In the data rows, 500 means zero.
Here are some points, each followed by its number:
tensor([599, 613, 613, 589, 613, 622, 642, 660, 619, 616, 635, 622, 637, 622,
        622, 599, 603, 610, 624, 635, 624, 594, 627, 616, 603, 616, 610, 627,
        624, 607, 624, 631, 619, 607, 594, 599, 616, 619, 599, 627, 610, 619]) 0
tensor([633, 622, 622, 619, 643, 629, 589, 619, 622, 607, 584, 640, 594, 638,
        610, 610, 629, 622, 622, 610, 616, 642, 627, 619, 616, 610, 627, 616,
        616, 603, 629, 607, 616, 613, 610, 624, 577, 622, 603, 613, 631, 645]) 1
tensor([607, 622, 638, 624, 613, 594, 646, 589, 610, 624, 660, 640, 610, 619,
        603, 616, 603, 627, 640, 633, 599, 599, 613, 589, 594, 613, 631, 613,
        622, 603, 607, 637, 631, 624, 638, 640, 607, 619, 619, 622, 613, 607]) 2
tensor([619, 603, 607, 584, 584, 610, 638, 635, 645, 619, 624, 616, 613, 599,
        610, 616, 619, 627, 633, 642, 607, 616, 594, 599, 616, 638, 627, 631,
        622, 613, 619, 624, 607, 633, 610, 627, 637, 629, 616, 633, 599, 607]) 3
tensor([664, 610, 638, 661, 667, 622, 577, 599, 665, 607, 613, 577, 560, 594,
        603, 656, 594, 638, 560, 607, 610, 649, 660, 599, 584, 650, 599, 594,
        530, 629, 646, 653, 646, 594, 603, 610, 648, 607, 584, 645, 631, 656]) 4
tensor([599, 599, 603, 599, 569, 646, 622, 640, 619, 610, 633, 589, 631, 624,
        646, 607, 610, 613, 642, 616, 594, 610, 622, 610, 624, 613, 622, 613,
        631, 619, 643, 627, 607, 599, 642, 616, 627, 635, 650, 616, 589, 603]) 5
tensor([645, 643, 642, 622, 645, 627, 530, 594, 610, 603, 584, 589, 599, 642,
        655, 594, 569, 610, 613, 610, 640, 622, 627, 599, 619, 613, 635, 594,
        619, 624, 631, 577, 610, 569, 624, 599, 624, 613, 589, 589, 622, 633]) 6
tensor([594, 613, 613, 613, 613, 607, 656, 642, 613, 627, 637, 627, 631, 631,
        603, 603, 616, 631, 631, 633, 603, 610, 594, 616, 619, 594, 616, 619,
        638, 613, 594, 610, 616, 633, 584, 603, 619, 610, 642, 629, 624, 584]) 7
tensor([631, 643, 613, 635, 638, 665, 560, 577, 613, 622, 607, 619, 642, 607,
        629, 616, 569, 652, 631, 638, 613, 607, 653, 627, 629, 610, 637, 584,
        613, 594, 631, 637, 603, 610, 633, 649, 624, 547, 607, 624, 603, 656]) 8
tensor([613, 594, 627, 640, 637, 599, 619, 616, 577, 613, 619, 622, 599, 635,
        610, 624, 642, 613, 619, 633, 599, 622, 624, 619, 616, 642, 594, 633,
        610, 603, 619, 610, 635, 633, 631, 655, 627, 637, 584, 631, 613, 577]) 9
tensor([610, 627, 589, 619, 624, 610, 589, 589, 635, 599, 584, 607, 603, 653,
        624, 638, 637, 610, 610, 603, 613, 607, 603, 627, 610, 619, 619, 610,
        613, 619, 619, 610, 610, 613, 594, 645, 619, 622, 624, 599, 627, 631]) 10
tensor([603, 616, 622, 627, 622, 629, 627, 627, 635, 627, 645, 646, 631, 577,
        589, 613, 622, 637, 631, 610, 631, 610, 613, 610, 622, 643, 624, 607,
        599, 607, 622, 616, 622, 637, 643, 666, 629, 607, 637, 622, 603, 594]) 11
tensor([645, 560, 642, 669, 652, 622, 631, 629, 671, 637, 664, 577, 584, 569,
        584, 671, 594, 667, 616, 656, 589, 653, 657, 560, 599, 689, 635, 584,
        560, 560, 655, 669, 686, 619, 633, 547, 673, 560, 640, 686, 589, 607]) 12
tensor([638, 584, 599, 603, 603, 638, 643, 643, 616, 627, 635, 610, 649, 616,
        648, 603, 613, 619, 616, 637, 613, 635, 633, 607, 622, 624, 624, 619,
        619, 622, 594, 610, 613, 589, 603, 616, 569, 603, 629, 627, 589, 637]) 13
tensor([624, 610, 613, 637, 619, 635, 584, 589, 603, 569, 547, 610, 622, 627,
        616, 627, 610, 610, 616, 613, 624, 627, 631, 635, 627, 622, 622, 627,
        607, 610, 629, 616, 616, 607, 616, 594, 610, 599, 599, 607, 607, 648]) 14
tensor([560, 638, 589, 547, 577, 624, 654, 642, 584, 627, 624, 643, 648, 631,
        659, 560, 648, 530, 660, 589, 660, 547, 569, 677, 659, 530, 599, 646,
        680, 669, 599, 594, 577, 638, 594, 642, 584, 655, 646, 500, 610, 560]) 15
tensor([616, 637, 629, 616, 619, 667, 594, 613, 616, 547, 589, 569, 649, 622,
        655, 584, 577, 627, 671, 613, 631, 594, 635, 638, 649, 619, 663, 589,
        645, 594, 646, 627, 607, 649, 652, 627, 584, 616, 642, 624, 584, 624]) 16
tensor([686, 569, 627, 684, 680, 610, 569, 627, 687, 589, 624, 569, 560, 547,
        560, 687, 560, 669, 589, 656, 569, 686, 686, 560, 560, 689, 610, 560,
        547, 603, 685, 686, 686, 560, 631, 594, 685, 547, 610, 671, 629, 681]) 17
tensor([627, 629, 622, 589, 610, 627, 610, 607, 589, 610, 599, 619, 603, 655,
        599, 613, 622, 640, 635, 642, 610, 645, 616, 607, 613, 624, 613, 616,
        622, 594, 619, 635, 624, 603, 599, 610, 638, 607, 599, 607, 594, 613]) 18
tensor([645, 645, 603, 635, 627, 619, 603, 577, 610, 607, 589, 622, 616, 652,
        619, 624, 613, 607, 603, 589, 645, 613, 633, 645, 613, 610, 629, 635,
        627, 622, 622, 616, 599, 594, 607, 624, 603, 619, 569, 616, 643, 642]) 19
tensor([599, 610, 648, 622, 610, 627, 645, 622, 619, 631, 662, 616, 627, 584,
        577, 613, 616, 642, 637, 649, 547, 627, 613, 603, 599, 624, 640, 616,
        616, 610, 624, 637, 643, 638, 624, 629, 622, 635, 637, 631, 607, 603]) 20
tensor([603, 607, 633, 607, 599, 642, 622, 622, 642, 607, 646, 622, 643, 594,
        616, 624, 610, 652, 642, 675, 633, 569, 629, 603, 646, 613, 652, 599,
        624, 560, 646, 629, 627, 627, 654, 649, 629, 594, 633, 645, 589, 607]) 21
tensor([610, 599, 633, 627, 633, 594, 627, 631, 613, 603, 610, 619, 646, 649,
        607, 607, 607, 624, 624, 610, 613, 616, 569, 607, 622, 619, 629, 627,
        616, 594, 610, 589, 613, 619, 619, 637, 619, 624, 613, 607, 610, 599]) 22
tensor([594, 671, 616, 589, 599, 622, 594, 599, 560, 599, 584, 638, 656, 645,
        678, 547, 666, 577, 662, 547, 649, 584, 584, 669, 655, 584, 607, 646,
        671, 629, 560, 589, 547, 657, 603, 660, 577, 682, 635, 577, 629, 627]) 23
tensor([638, 645, 649, 629, 631, 640, 599, 603, 589, 589, 577, 627, 616, 629,
        607, 619, 603, 577, 613, 635, 627, 607, 640, 624, 627, 633, 624, 603,
        619, 613, 603, 631, 594, 613, 616, 594, 607, 613, 584, 642, 624, 643]) 24
tensor([616, 624, 577, 610, 594, 613, 655, 649, 603, 610, 637, 624, 627, 624,
        624, 645, 624, 624, 603, 637, 649, 631, 624, 619, 640, 613, 629, 610,
        635, 667, 622, 619, 619, 607, 616, 645, 613, 599, 613, 637, 599, 619]) 25
tensor([616, 594, 619, 584, 613, 616, 652, 637, 629, 627, 613, 584, 638, 633,
        635, 633, 622, 622, 624, 584, 624, 631, 646, 589, 610, 603, 610, 622,
        627, 622, 629, 619, 610, 627, 631, 594, 589, 638, 660, 616, 619, 624]) 26
tensor([624, 624, 638, 610, 635, 624, 589, 607, 633, 619, 569, 616, 631, 624,
        645, 622, 619, 627, 619, 627, 616, 622, 629, 624, 633, 610, 607, 629,
        607, 616, 627, 631, 631, 622, 643, 624, 638, 610, 594, 610, 603, 607]) 27
tensor([619, 640, 635, 610, 624, 613, 607, 610, 627, 589, 599, 619, 607, 610,
        627, 624, 610, 610, 607, 613, 649, 640, 635, 629, 642, 619, 622, 603,
        613, 653, 616, 638, 610, 619, 629, 599, 627, 607, 607, 613, 642, 624]) 28
tensor([610, 627, 635, 622, 631, 622, 624, 589, 610, 599, 613, 599, 616, 599,
        610, 610, 619, 613, 631, 589, 622, 603, 613, 594, 610, 642, 629, 622,
        603, 599, 631, 610, 610, 622, 619, 619, 610, 629, 637, 631, 594, 622]) 29
tensor([622, 589, 627, 616, 624, 613, 638, 633, 645, 627, 613, 624, 599, 640,
        616, 627, 613, 569, 619, 594, 607, 624, 629, 627, 616, 633, 616, 624,
        622, 637, 603, 622, 594, 610, 594, 577, 610, 629, 633, 622, 622, 624]) 30
tensor([616, 627, 629, 633, 607, 589, 622, 610, 616, 627, 649, 635, 643, 624,
        603, 607, 603, 616, 627, 607, 607, 603, 613, 637, 619, 631, 619, 616,
        619, 599, 627, 633, 627, 624, 616, 622, 624, 607, 633, 631, 622, 607]) 31
tensor([627, 669, 649, 603, 607, 627, 594, 624, 560, 607, 577, 610, 635, 616,
        649, 610, 638, 610, 616, 624, 653, 569, 589, 635, 635, 589, 616, 629,
        648, 654, 599, 547, 577, 638, 638, 640, 613, 635, 603, 610, 642, 624]) 32
tensor([603, 613, 653, 622, 599, 607, 616, 603, 610, 622, 660, 622, 645, 627,
        616, 610, 619, 616, 638, 599, 622, 594, 584, 619, 607, 633, 622, 622,
        619, 599, 629, 616, 629, 627, 640, 646, 616, 624, 619, 631, 610, 584]) 33
tensor([589, 624, 627, 603, 619, 637, 635, 619, 584, 624, 603, 635, 654, 645,
        635, 577, 627, 627, 656, 622, 607, 584, 594, 642, 624, 589, 622, 622,
        643, 599, 594, 603, 599, 642, 637, 672, 594, 619, 607, 569, 631, 603]) 34
tensor([599, 650, 603, 622, 622, 577, 589, 569, 560, 631, 603, 662, 589, 643,
        627, 610, 673, 560, 610, 633, 640, 635, 589, 650, 613, 599, 584, 680,
        638, 657, 547, 603, 589, 638, 599, 629, 569, 646, 594, 569, 679, 638]) 35
Which two points above are nearest to each new point, looking only along the 5 directions in which the numbered points spread most? Their numbers follow each, smallest number first.
tensor([607, 589, 645, 627, 624, 613, 629, 648, 599, 622, 640, 635, 637, 603,
        607, 624, 584, 635, 633, 662, 589, 624, 613, 622, 613, 627, 646, 594,
        599, 603, 633, 631, 616, 624, 629, 637, 603, 629, 622, 637, 613, 607]) 2 11
tensor([613, 629, 616, 607, 577, 643, 631, 648, 635, 599, 603, 599, 624, 619,
        643, 633, 613, 599, 589, 569, 624, 616, 613, 613, 637, 624, 584, 613,
        637, 633, 627, 629, 599, 603, 619, 619, 613, 622, 650, 610, 603, 616]) 13 26
tensor([638, 613, 607, 631, 635, 629, 610, 613, 622, 616, 594, 638, 603, 624,
        627, 635, 631, 613, 584, 627, 627, 637, 640, 613, 616, 603, 610, 640,
        599, 635, 594, 577, 619, 603, 607, 631, 631, 599, 610, 607, 622, 650]) 1 28
tensor([624, 635, 637, 633, 610, 610, 613, 619, 610, 607, 635, 613, 640, 589,
        603, 616, 616, 613, 622, 627, 607, 622, 627, 619, 633, 613, 638, 624,
        584, 622, 613, 619, 629, 610, 610, 607, 619, 616, 616, 631, 622, 613]) 18 31
tensor([616, 610, 616, 619, 577, 624, 654, 664, 599, 631, 643, 599, 622, 616,
        637, 635, 627, 627, 619, 624, 619, 624, 629, 616, 637, 603, 619, 624,
        624, 643, 619, 599, 607, 603, 607, 607, 622, 648, 643, 610, 603, 589]) 0 13
tensor([616, 637, 610, 613, 648, 584, 577, 594, 622, 629, 599, 629, 607, 635,
        624, 629, 633, 577, 619, 599, 613, 613, 616, 616, 584, 629, 584, 635,
        613, 635, 607, 594, 589, 560, 607, 653, 599, 589, 589, 613, 660, 659]) 10 19
tensor([599, 624, 610, 622, 622, 589, 589, 607, 599, 633, 635, 654, 616, 589,
        599, 589, 645, 603, 613, 653, 616, 603, 607, 624, 577, 603, 599, 652,
        613, 624, 619, 613, 594, 619, 603, 631, 589, 622, 610, 607, 633, 599]) 9 22
tensor([622, 619, 616, 622, 635, 599, 640, 627, 627, 671, 638, 664, 610, 594,
        599, 610, 649, 599, 589, 643, 643, 607, 619, 627, 560, 594, 589, 633,
        607, 653, 610, 594, 616, 607, 577, 577, 627, 637, 594, 589, 655, 640]) 25 30
tensor([622, 635, 607, 624, 640, 622, 584, 577, 622, 610, 594, 610, 635, 635,
        616, 610, 589, 603, 635, 603, 594, 619, 613, 613, 613, 610, 619, 616,
        616, 640, 622, 638, 607, 610, 624, 584, 624, 607, 610, 613, 640, 627]) 1 10
tensor([635, 640, 627, 633, 613, 633, 638, 629, 613, 619, 622, 619, 607, 640,
        622, 619, 622, 610, 629, 589, 599, 627, 624, 643, 603, 589, 607, 607,
        607, 613, 629, 633, 619, 616, 619, 607, 637, 610, 599, 622, 616, 635]) 18 28
tensor([610, 599, 648, 631, 610, 631, 622, 616, 616, 616, 640, 622, 603, 622,
        631, 616, 610, 633, 622, 631, 622, 631, 603, 629, 613, 613, 607, 616,
        627, 616, 619, 622, 619, 631, 622, 650, 610, 616, 635, 603, 599, 594]) 22 31
tensor([594, 642, 584, 594, 622, 619, 599, 603, 594, 616, 610, 599, 631, 622,
        637, 599, 637, 616, 624, 635, 648, 569, 622, 640, 622, 607, 633, 607,
        616, 610, 619, 607, 589, 642, 589, 629, 616, 622, 619, 589, 637, 645]) 10 32
tensor([633, 622, 603, 603, 622, 633, 616, 607, 622, 633, 589, 607, 607, 640,
        638, 633, 603, 610, 603, 603, 613, 631, 638, 622, 624, 610, 629, 622,
        622, 635, 629, 589, 613, 622, 627, 607, 613, 610, 627, 599, 603, 631]) 10 28
tensor([613, 619, 629, 613, 603, 648, 627, 643, 610, 619, 624, 610, 589, 627,
        638, 622, 613, 610, 616, 616, 637, 643, 624, 607, 613, 613, 594, 619,
        627, 607, 619, 619, 622, 610, 622, 640, 613, 631, 633, 629, 607, 599]) 0 18
tensor([589, 616, 622, 619, 631, 627, 631, 613, 594, 603, 603, 616, 610, 637,
        640, 627, 607, 584, 610, 607, 624, 642, 613, 610, 619, 607, 613, 629,
        613, 645, 610, 594, 622, 637, 599, 613, 607, 624, 603, 640, 622, 656]) 10 28
tensor([599, 610, 594, 624, 599, 616, 629, 577, 624, 631, 629, 619, 619, 589,
        627, 627, 594, 599, 622, 642, 616, 624, 610, 622, 610, 622, 622, 616,
        589, 637, 622, 616, 631, 603, 603, 645, 637, 635, 616, 607, 613, 610]) 18 31
